In the rows, zero is written as 128.
One turn moves each row of this set onto another row. After a few examples, where does it send each row asked below?
sukef: [150 107 118 141 170 104  99 127 147 122 149 132 138 107 146 144  95 131
 141 140 100 151]
Sena: [162 104 117 152 162  96 111 136 155 128 147 130 125 115 147 135 105 121
 123 148  99 148]
nunu: [133 148 145 126 148 112 113 144 136 100 125 133 112 115 123 108 115 139
 124 157  97 147]
bobe: [132 148 131 118 148 122 101 147 131  97 113 114 110 101 128 104 124 143
 135 145 102 153]
zinil: [130 133 120 153 181 119 138 132 136 102 135  96 133 108 150 113 104 114
 131 177 131 141]
Ledo: [141 129 131 149 183 110 115 132 141  98 123  89 138 110 139 122  96 120
 134 172 147 124]
Tup: [134 133 161 127 150 116  99 143 143  97 115 119 128 117 109 117 111 143
 130 153 110 132]
Bovi: [152  98  96 134  95 139 114  99 142 138 125 114  94 139 134  93  90 126
 132 108 136 121]
vobu: [167 106 128 161 156  93  98 138 161 123 136 118 140 123 131 138  97 137
 131 146 111 136]
gafe: [162  99 108 147 153 107  96 142 153 131 137 115 125 103 149 133 115 131
 134 131  93 157]
kalu: [150 112  98 114 110 140 131  94 122 135 121  97 117 125 137 100  89 114
 130 131 157  91]
bidul: [146 113 110 107  93 144 126  99 124 136 118 109 115 128 124  98  95 125
 128 122 140  96]
lidim: [125 135 115 148 183 121 126 122 133 100 138 103 147 104 148 124  94 128
 149 163 127 145]
vam: [149  99  88 132 122 144 122  94 133 130 123  96  95 131 148  92  84 108
 133 124 162 113]
kur: [153 117  96 135  92 138 119 104 133 140 129 118 110 141 132  91 101 132
 131 106 142 110]
safub: [128 107 114 119 106 164 128 102 123 129 124 104 111 128 134  89 106 113
 129 118 150 104]
Kuf: [129 108 111 118 105 158 121  99 129 121 114 104  93 131 129  82  96 119
 133 122 147 115]
lemep: [130 153 135 120 159 112 100 132 130  96 130 134 124 107 127 119 102 149
 143 148 102 149]
zozo: [136 129 101 153 178 123 125 135 135 105 126  79 133  97 158 114 112 120
 142 161 133 146]
nul: [157 107  91 123 120 138 115  99 126 138 130 105 102 129 153  99  95 106
 125 118 163  99]
bimu: [161 103  95 122  97 133 125  96 131 145 127 107 120 132 135 105  90 123
 130 119 142  97]

Bovi turns into Kuf
nunu turns into zinil
safub turns into nul
Now these:
Ledo turns into vobu
sukef turns into lemep
bidul turns into kalu
zozo turns into gafe

One turn moves each row of this set onto another row. After a few examples, where does it send each row asked below?
Siba: [127 152 111 123 116 130 128 135 107 167 131 112 165 129 137 112 140  92
  95 154 133 118 112]
gizo: [177 161  86 140 142 145 109 144 113 151 132 118 130 149 133 108 117  78
  82 129 132 132 108]
tiv: [156 124 142 140 153 131 113 118 125 135 120  63 142 155 129 136 136 132
 112 131 112 141 132]
dofuz: [134 156 116 136 141 105 116 127 135 126 119 110 113 157 153  76 123  87
  66 112 118 115  94]
nep: [149 144 120 149 131 105 122 133 124 130 118 104 112 166 142  80 126  83
  63 115 113 125  95]
Natos: [121  94 160 129 131 119 129 116 149 118 102 104 138 133 137 114 125 120
 110 137 103 142 138]
Tabeb: [131 100 131 139 159 152 111 110 126 121 118 126 160 107 141 140 131 121
 122 131 125 142 136]
voz: [176 157  86 127 137 147 102 128 105 148 137 128 145 146 128 105 107  84
  84 132 139 134 112]
vob: [135 133 148 145 141 102 121 113  99 135 114  80 143 132 137 110 140 103
  75 131 103 111 101]
nug: [164 151 119 139 119 138 124 125 129 133 112  72 146 135 137 102 119  80
  87 142 105 113 131]
Nufe: [122  90 152 125 138 114 126 113 144 118 100 106 144 140 135 122 139 121
 103 146 107 141 133]
tefik: [146 116 131 105 151  90 105 142 149 126 116 106 118 183 131 109 123 122
 100 134 129 145 112]
Sikuz: [122 115 124 130 164 131 122 124 145 145 129 161 126 136 136 121 139 121
 119  94 153 137 113]
Sof: [133 148 110 131 124 122 123 146 116 164 128 169 118 129 143  92 123  84
  94 141 133 130 110]
lam: [118 135 121 126 131 143 150 118 160 145 129 119 159 130 149 119 139 103
 132 115 131 129 140]
Fon: [169 167  81 126 149 147 105 143 121 132 135 124 140 146 134 108 101  87
  87 127 137 135 115]
Vuret: [117 107 122 125 173 129 111 103 143 145 127 157 134 136 144 115 137 116
 114  97 142 138 101]
sese: [133 151 121 141 109 153 126 114 115 140 129 134 140 105 165 117 138 101
 108 147 127 122 150]
Num: [155  89 137 135 154 138  93 121 146 105 106 142 108 129 139 120 113 119
 102 111 132 143 132]
bekun: [170 140 138 155 151 115  85 106  86 126 130 106 107 158 138 103 123 122
  83 123 117 136 116]
kinod: [156 148 106 137 135 148 119 103 142 132 140 155 119 149 160 109 135 106
 127 115 142 139 156]
kodof: [129 141 115 115 116 119 116 126 121 165 130 168 118 135 157  90 127  90
  97 148 132 132 114]
zivav: [151  96 138 123 148  99 109 139 144 124 116 108 120 183 126 115 129 123
 103 118 133 151 113]
Vutig: [167 127 136 159 154 120  82 132  96 129 124  97 103 161 137 110 125 125
  82 124 121 142 109]
Pimi: [128 132 156 149 142 110 119 120  98 140 115  82 140 126 131 106 124 110
  81 129  98 120 101]
mula: [114 127 119 127 136 137 147 111 152 139 129 127 161 126 160 126 152 101
 127 119 132 128 134]
Tob: [160 124 142 141 150 125 113 111 112 124 119  72 142 153 129 140 144 132
 100 138 112 138 136]
Rebo: [150 145 113 134 135 106 117 112 131 135 119 105 123 164 144  76 128  76
  67 113 117 114  92]
kulo: [156 148 104 139 133 150 121 125 151 140 128 159 107 139 154 109 137  99
 122 122 144 132 154]
soru: [160 153 131 152 157 118  79 128  92 123 134 104 104 159 139 106 119 133
  87 127 126 137 118]
Nuf: [126 106 137 136 159 158 108 117 126 140 120 120 153 102 140 137 124 126
 126 127 125 141 131]
Doka: [149 158 107 137 143 142 115 120 149 121 133 153 106 147 158 106 128 115
 124 125 137 139 161]
zogav: [131 152 129 143 111 154 123 119 120 149 124 129 133  97 163 107 127  98
 109 145 118 119 146]
Tul: [153 104 136 110 150  94 106 121 137 139 119 107 122 188 129 116 134 123
 101 133 126 151 109]
zut: [130 159 116 126 123 133 131 140 106 175 136 103 164 130 130 113 129  97
 103 145 128 123 112]
Libuk: [165 152 111 142 121 135 121 121 114 125 115  80 157 132 135 106 125  78
  82 143 114 108 129]
Fiz: [161  92 131 126 151 137  95 105 140 100 108 141 120 139 131 114 104 115
  97 122 122 150 135]
Zadu: [114 128 119 122 182 123 114 119 151 138 128 148 126 142 142 117 136 125
 112  95 144 136 103]
dadu: [119 147 112 114 135 115 111 146 124 157 128 167 118 132 153  93 118  98
  99 151 131 136 109]
Vepi: [154 108 131 128 163 133  90 121 139  93 107 138 114 128 133 115  96 119
  92 118 124 142 131]

gizo turns into zivav
sese turns into vob
Now these:
zut turns into tiv
tefik turns into Doka
voz turns into Tul

One turn moves each row of this set onto another row. After a few examples, where does it send each row asked below?
L: [125 108 142 167  95 109 125 141 115 130 132 118]
T: [114 115 136 160  87 114 118 122 116 126 116 116]
J: [133 111  99  86 132 128 131 116 123 107 122 113]
V: [121 109 142 169 104 105 119 144 120 131 130 116]
E: [132 122 105  95 129 147 141 122 117 137  94 141]
M: [146 120 111 118 137 101 144 144 134 132 164 141]
B: [150 122 112 120 136 105 147 143 130 131 165 144]
Z: [146 117 110 114 131 101 144 142 132 131 166 138]
F: [146 129 111 105 159 142 141 123 117 106 113 134]
H: [129 113 145 173 102 114 127 143 112 129 130 124]
K: [125 114 145 173 110 109 122 145 118 131 127 122]
A: [119 128 144 174 114 118 119 129 117 127 109 127]
R: [126 116 101  90 124 140 136 120 122 137  96 133]
D: [109 119 139 165 108 107 110 128 124 128 111 116]
G: [123 118 103  92 136 136 131 123 127 139  92 132]
W: [123 123 143 168  93 124 127 124 108 124 114 128]
Q: [147 119 105  94 130 145 146 116 110 104 121 127]
S: [132 121 104  97 161 126 126 124 131 110 114 118]
C: [129 124 106  98 141 142 136 125 123 139  91 140]
Y: [150 118 111 116 129 105 148 141 129 130 167 143]

V turns into K
G turns into C
Now these:
Y turns into Z
J turns into S
T turns into D

